In the data rows, the value 50 means zero.
Here are some points:
{47, 58, 74, 44, 47, 57, 61, 52, 86, 72, 54, 44, 49, 62, 71, 44, 31, 41, 62,
 38, 56, 60, 51, 34, 42, 61, 71, 51}
{55, 50, 63, 41, 48, 52, 62, 57, 51, 51, 60, 54, 54, 47, 68, 59, 27, 26, 70,
 39, 64, 55, 53, 34, 51, 52, 67, 51}
{99, 68, 66, 69, 48, 50, 60, 57, 65, 68, 59, 42, 65, 12, 25, 48, 99, 99, 63,
 28, 49, 44, 80, 48, 38, 52, 57, 68}
{52, 58, 47, 56, 51, 71, 56, 43, 62, 41, 46, 67, 47, 19, 53, 64, 22, 43, 46,
 30, 47, 49, 83, 41, 92, 64, 28, 21}
{54,  6, 15, 48, 49, 80, 81, 55, 41, 21, 81, 61, 80, 45, 34, 21, 99, 77, 36,
 32, 41, 29, 74, 66, 69, 90, 50, 17}
{86, 81, 80, 57, 45, 42, 47, 57, 80, 57, 48, 48, 54, 26, 39, 61, 78, 66, 44,
 36, 47, 41, 69, 51, 52, 70, 63, 40}
{48, 61, 69, 48, 43, 47, 63, 51, 45, 55, 87, 63, 38, 29, 76, 57, 24, 55, 26,
 21, 79, 50, 38, 21, 99, 78, 29,  8}
{45, 46, 38, 32, 49, 58, 57, 50, 60, 45, 55, 46, 46, 45, 57, 44, 41, 33, 41,
 61, 49, 51, 65, 40, 40, 53, 66, 56}
{68, 48, 43, 45, 50, 55, 57, 49, 58, 48, 46, 59, 49, 40, 56, 58, 55, 42, 43,
 49, 51, 53, 51, 46, 66, 56, 44, 38}
{55, 27, 36, 61, 53, 68, 52, 50, 58, 44, 58, 63, 56, 58, 59, 39, 92, 64, 42,
 29, 43, 39, 78, 57, 99, 64, 27, 20}
{57, 63, 66, 50, 46, 47, 55, 56, 46, 47, 55, 65, 38, 35, 68, 64, 51, 38, 28,
 37, 67, 51, 47, 34, 80, 67, 35, 30}
{55, 47, 38, 32, 54, 45, 52, 57, 48, 31, 61, 57, 51, 46, 62, 50, 33, 28, 57,
 39, 66, 53, 47, 34, 46, 65, 65, 43}
{59, 53, 51, 52, 47, 49, 53, 55, 49, 53, 57, 53, 50, 44, 59, 56, 50, 54, 43,
 37, 57, 50, 51, 41, 66, 63, 47, 35}
{74, 58, 61, 56, 58, 59, 44, 49, 59, 52, 50, 47, 58, 30, 47, 48, 37, 53, 86,
 72, 47, 43, 60, 58, 41, 42, 52, 66}
{68, 54, 57, 53, 57, 60, 45, 49, 57, 49, 54, 47, 58, 36, 47, 45, 47, 55, 77,
 64, 47, 44, 61, 55, 47, 48, 50, 59}
{55, 13, 35, 68, 44, 52, 71, 59, 63, 38, 65, 67, 59, 39, 63, 58, 32, 34, 45,
 21, 59, 46, 60, 39, 77, 83, 46, 19}
{79, 45, 22, 35, 92, 41, 37, 47, 52, 55, 72, 46, 59, 12, 32, 64, 25, 55, 98,
 54, 66, 56, 52, 26, 37, 59, 75, 54}
{99, 86, 79, 75, 48, 44, 58, 57, 69, 79, 63, 43, 53,  6, 31, 63, 95, 99, 70,
 33, 51, 52, 77, 41, 30, 39, 52, 82}
{73, 47, 43, 44, 46, 61, 65, 51, 44, 45, 54, 52, 99, 72, 41, 20, 81, 99, 65,
 30, 42, 37, 74, 61, 35, 58, 79, 59}
{14,  0, 62, 42, 49, 80, 64, 53, 48, 60, 36, 80, 46, 10, 39, 67, 23, 43, 25,
 23, 68, 49, 48, 18, 99, 63, 23, 18}
{99, 99, 77, 49, 39, 47, 67, 74, 93, 66, 56, 48, 30, 35, 93, 55, 25, 44, 90,
 58, 54, 28, 76, 58, 46, 45, 59, 69}
{71, 39, 36, 43, 43, 46, 51, 67, 87, 74, 51, 43, 65, 57, 79, 51, 37, 52, 56,
 36, 44, 37, 66, 63, 85, 69, 32, 25}
{40, 28, 67, 50, 65, 50, 41, 49, 46, 36, 60, 58, 40, 45, 68, 51, 37, 45, 42,
 34, 66, 38, 45, 40, 44, 53, 65, 54}
{39, 45, 66, 44, 54, 57, 56, 48, 81, 64, 55, 46, 50, 59, 66, 43, 28, 32, 59,
 42, 59, 55, 46, 33, 45, 64, 68, 48}
{99, 70, 85, 54, 51, 63, 54, 41, 75, 75, 53, 39, 50, 71, 95, 33, 23, 26, 99,
 85, 44, 44, 83, 63, 24, 30, 63, 92}
{47, 27, 34, 46, 67, 48, 42, 45, 47, 41, 50, 52, 71, 57, 35, 31, 55, 72, 55,
 39, 49, 47, 66, 50, 63, 69, 51, 38}
{69, 44, 42, 50, 50, 56, 57, 49, 56, 44, 44, 63, 46, 36, 54, 61, 60, 45, 41,
 41, 52, 56, 48, 42, 72, 56, 39, 35}
{54, 18, 26, 44, 60, 71, 70, 52, 52, 33, 74, 56, 74, 43, 42, 26, 98, 62, 37,
 42, 42, 30, 75, 67, 68, 90, 53, 19}
{65, 51, 57, 62, 47, 46, 55, 60, 63, 53, 61, 50, 47, 48, 61, 51, 58, 49, 41,
 37, 48, 44, 62, 55, 72, 56, 36, 36}
{60, 19, 35, 41, 56, 73, 45, 49, 62, 48, 50, 45, 81, 64, 47, 28, 49, 84, 78,
 34, 46, 41, 64, 53, 45, 67, 71, 45}
{51, 55, 57, 21, 71, 76, 30, 40, 39, 18, 56, 71, 99, 65, 14,  0, 99, 96, 41,
 21, 44, 40, 97, 67, 99, 88, 17,  2}
{99, 99, 84, 39, 39, 49, 69, 75, 99, 79, 48, 37, 26, 40, 97, 50, 16, 46, 99,
 72, 44, 25, 85, 70, 26, 35, 69, 88}
{87, 70, 78, 69, 45, 45, 47, 59, 46, 61, 70, 46, 59, 57, 68, 55, 40, 62, 59,
 35, 68, 49, 50, 35, 33, 46, 65, 72}
{87, 66, 73, 57, 54, 44, 61, 67, 82, 52, 58, 36, 83, 65, 74, 46, 29, 47, 95,
 40, 44, 39, 86, 60, 35, 70, 81, 48}
{56, 30, 13, 35, 49, 50, 68, 71, 54, 32, 38, 83, 41, 25, 67, 56, 20, 12, 56,
 33, 66, 52, 49, 25, 49, 80, 69, 35}
{65, 55, 62, 55, 48, 48, 53, 51, 50, 51, 68, 50, 51, 58, 70, 52, 35, 49, 62,
 41, 63, 50, 48, 34, 41, 43, 58, 66}
{61, 37, 34, 34, 49, 46, 61, 67, 67, 61, 51, 42, 55, 37, 68, 55, 34, 28, 50,
 58, 46, 42, 71, 55, 57, 61, 53, 46}
{67, 46, 35, 45, 74, 43, 40, 47, 50, 52, 61, 48, 57, 26, 37, 55, 38, 49, 78,
 52, 65, 46, 46, 38, 42, 54, 62, 50}
{24, 14, 99, 46, 45, 73, 47, 39, 46, 25, 99, 49, 39, 57, 99, 69,  9, 10, 58,
 13, 99, 28, 36, 11, 34, 62, 87, 64}
Then 12 other points, each followed by its number:
{72, 70, 50, 32, 49, 53, 49, 46, 50, 42, 47, 48, 79, 69, 44, 31, 63, 97, 73,
 38, 47, 44, 69, 49, 55, 73, 57, 36} 0
{45, 42, 29, 28, 49, 63, 58, 46, 54, 44, 49, 45, 44, 30, 60, 50, 31, 27, 39,
 71, 45, 49, 72, 46, 40, 52, 70, 58} 1
{61, 56, 61, 50, 51, 44, 48, 56, 67, 48, 46, 46, 73, 50, 42, 40, 38, 50, 74,
 61, 50, 41, 59, 53, 54, 68, 53, 39} 2
{82, 99, 86, 32, 46, 46, 60, 55, 51, 65, 72, 39, 74, 59, 77, 66,  9, 37, 71,
  8, 69, 60, 55, 15, 26, 67, 87, 75} 3
{90, 62, 28, 24, 58, 75, 41, 47, 44, 29, 55, 55, 99, 63, 35,  8, 99, 99, 78,
 28, 40, 31, 85, 64, 55, 98, 78, 22} 4
{55, 18, 29, 46, 50, 67, 54, 47, 55, 43, 46, 48, 84, 56, 31, 22, 86, 93, 60,
 37, 46, 39, 69, 60, 52, 74, 60, 40} 5
{37, 13, 34, 18, 69, 80, 38, 43, 57, 44, 53, 44, 49, 16, 61, 50, 29, 24, 33,
 64, 61, 60, 52, 28, 73, 90, 50, 17} 6
{75, 49, 32, 43, 67, 68, 46, 48, 71, 47, 62, 57, 39, 39, 53, 58, 87, 69, 50,
 30, 50, 61, 63, 37, 44, 48, 54, 67} 7
{51, 26, 28, 55, 68, 65, 41, 46, 53, 46, 55, 61, 60, 43, 36, 44, 88, 74, 58,
 35, 45, 42, 75, 59, 76, 54, 41, 41} 8
{63, 56, 40, 34, 47, 46, 55, 57, 52, 37, 61, 55, 51, 38, 57, 56, 33, 29, 64,
 44, 63, 52, 51, 38, 40, 58, 66, 51} 9
{99, 87, 76, 64, 46, 43, 58, 59, 67, 75, 64, 43, 57, 21, 45, 59, 76, 90, 73,
 32, 56, 56, 74, 35, 29, 38, 58, 84} 10
{57, 50, 56, 50, 46, 44, 50, 57, 49, 37, 46, 68, 59, 46, 53, 56, 47, 45, 40,
 38, 61, 49, 48, 42, 47, 60, 62, 48} 11
Which two of these numbered points are nearest to each point below by angle, seen from the average point of the first points? Their numbers follow each, nearest first.
{66, 64, 66, 47, 45, 44, 50, 59, 72, 51, 44, 43, 79, 50, 37, 40, 37, 49, 83,
 68, 46, 41, 62, 57, 54, 69, 53, 40} > 2 0
{90, 25, 25, 35, 48, 60, 63, 55, 56, 38, 57, 50, 99, 65, 46, 24, 40, 88, 83,
 28, 44, 44, 75, 59, 41, 72, 74, 41} > 4 5
{67, 50, 49, 44, 45, 57, 66, 51, 44, 48, 62, 55, 85, 61, 50, 29, 68, 91, 55,
 27, 51, 40, 65, 51, 55, 63, 66, 46} > 0 4
{57, 44, 51, 54, 65, 50, 42, 49, 46, 43, 62, 50, 57, 46, 49, 45, 45, 56, 75,
 56, 48, 50, 61, 48, 51, 58, 59, 47} > 2 8
{72, 45, 37, 50, 58, 65, 45, 47, 59, 61, 61, 48, 43, 37, 50, 59, 66, 80, 64,
 38, 48, 54, 63, 39, 40, 46, 64, 65} > 7 10
{79, 38, 71, 72, 73, 57, 35, 45, 72, 57, 51, 43, 73, 12, 45, 49, 25, 15, 94,
 99, 47, 37, 76, 56, 27, 44, 68, 78} > 2 1
{37, 44, 38, 27, 50, 60, 56, 50, 61, 43, 54, 44, 49, 47, 55, 39, 30, 23, 40,
 69, 48, 49, 68, 41, 39, 56, 68, 53} > 1 9
{50, 41, 38, 41, 49, 47, 57, 53, 56, 50, 51, 47, 51, 52, 58, 48, 36, 34, 41,
 59, 48, 47, 64, 50, 44, 52, 63, 51} > 1 9
Here are 12 other points, each followed by its number:
{71, 46, 41, 53, 54, 63, 47, 47, 57, 65, 59, 45, 48, 37, 48, 57, 55, 80, 70,
 43, 47, 50, 64, 42, 42, 47, 65, 61} 0
{47,  0, 21, 72, 86, 56, 32, 43, 50, 25, 53, 57, 78, 86, 43,  3, 67, 88, 49,
 20, 64, 52, 60, 27, 42, 72, 85, 40} 1
{58, 61, 73, 35, 87, 56, 34, 44, 44, 20, 65, 67, 43, 52, 63, 40, 28, 76, 99,
 55, 51, 47, 72, 46, 37, 42, 68, 79} 2
{42, 33, 66, 45, 49, 59, 56, 48, 48, 39, 68, 57, 50, 47, 55, 43, 68, 54, 38,
 32, 50, 57, 62, 37, 78, 60, 33, 30} 3
{69, 55, 55, 53, 48, 46, 53, 54, 51, 43, 50, 51, 60, 46, 39, 34, 88, 64, 43,
 41, 47, 46, 63, 57, 44, 52, 61, 55} 4
{70, 49, 62, 59, 62, 55, 41, 47, 60, 52, 46, 46, 58, 19, 38, 55, 35, 36, 77,
 92, 46, 41, 65, 59, 41, 38, 48, 67} 5
{99, 39, 39, 69, 61, 78, 35, 44, 51, 55, 54, 62, 47, 27, 31, 56, 88, 99, 69,
 33, 40, 35, 82, 58, 96, 74, 28, 18} 6
{76, 33, 13, 27, 38, 45, 67, 75, 45, 16, 45, 78, 48, 19, 41, 63, 12, 11, 31,
 59, 74, 56, 56, 24, 71, 96, 58, 19} 7
{54, 30, 13, 35, 49, 48, 66, 72, 48, 30, 40, 86, 41, 23, 66, 60, 22, 15, 50,
 29, 69, 53, 44, 20, 56, 83, 63, 29} 8
{30,  5, 28, 64, 99, 34, 32, 42, 58, 69, 62, 36, 40, 26, 58, 63, 15,  2, 36,
 66, 45, 66, 69, 31, 83, 91, 40, 28} 9
{59, 52, 59, 54, 61, 52, 43, 50, 46, 46, 66, 50, 54, 45, 52, 50, 40, 52, 82,
 61, 47, 48, 62, 51, 46, 54, 63, 51} 10
{55, 60, 70, 56, 48, 50, 67, 61, 52, 60, 76, 48, 33, 35, 87, 77, 54, 43, 31,
 24, 80, 44, 40, 21, 34, 60, 80, 56} 11
The same question for these:
{58, 69, 83, 32, 97, 55, 31, 43, 42, 13, 69, 72, 35, 52, 71, 41, 19, 77, 99,
 59, 52, 48, 76, 43, 31, 36, 74, 91} > 2 10
{99, 91, 80, 55, 37, 39, 49, 68, 44, 42, 75, 45, 49, 60, 65, 25, 99, 95, 52,
 23, 62, 64, 68, 29, 32, 31, 66, 85} > 4 0
{74, 16,  0, 24, 37, 44, 71, 78, 46, 15, 39, 80, 40, 16, 35, 61, 13,  4, 27,
 73, 69, 58, 58, 24, 75, 99, 54, 17} > 7 8
{79, 61, 57, 52, 53, 59, 49, 51, 55, 66, 65, 44, 44, 38, 59, 59, 56, 81, 62,
 37, 54, 52, 58, 37, 38, 48, 69, 64} > 0 11
{40,  0, 20, 82, 94, 53, 30, 43, 48, 21, 53, 58, 76, 92, 45,  0, 73, 89, 41,
 13, 69, 55, 56, 20, 41, 72, 89, 40} > 1 4
{59, 53, 61, 59, 48, 49, 56, 56, 47, 55, 67, 49, 50, 45, 62, 56, 38, 54, 42,
 39, 63, 49, 49, 37, 43, 56, 65, 51} > 11 0
{71, 27, 12, 28, 39, 45, 69, 73, 47, 22, 45, 73, 44, 25, 43, 60, 15,  9, 38,
 65, 69, 57, 56, 26, 68, 89, 59, 26} > 7 8
{99, 81, 78, 68, 48, 51, 60, 54, 70, 78, 64, 44, 52, 12, 37, 62, 79, 87, 71,
 40, 49, 48, 75, 46, 42, 48, 48, 68} > 0 4
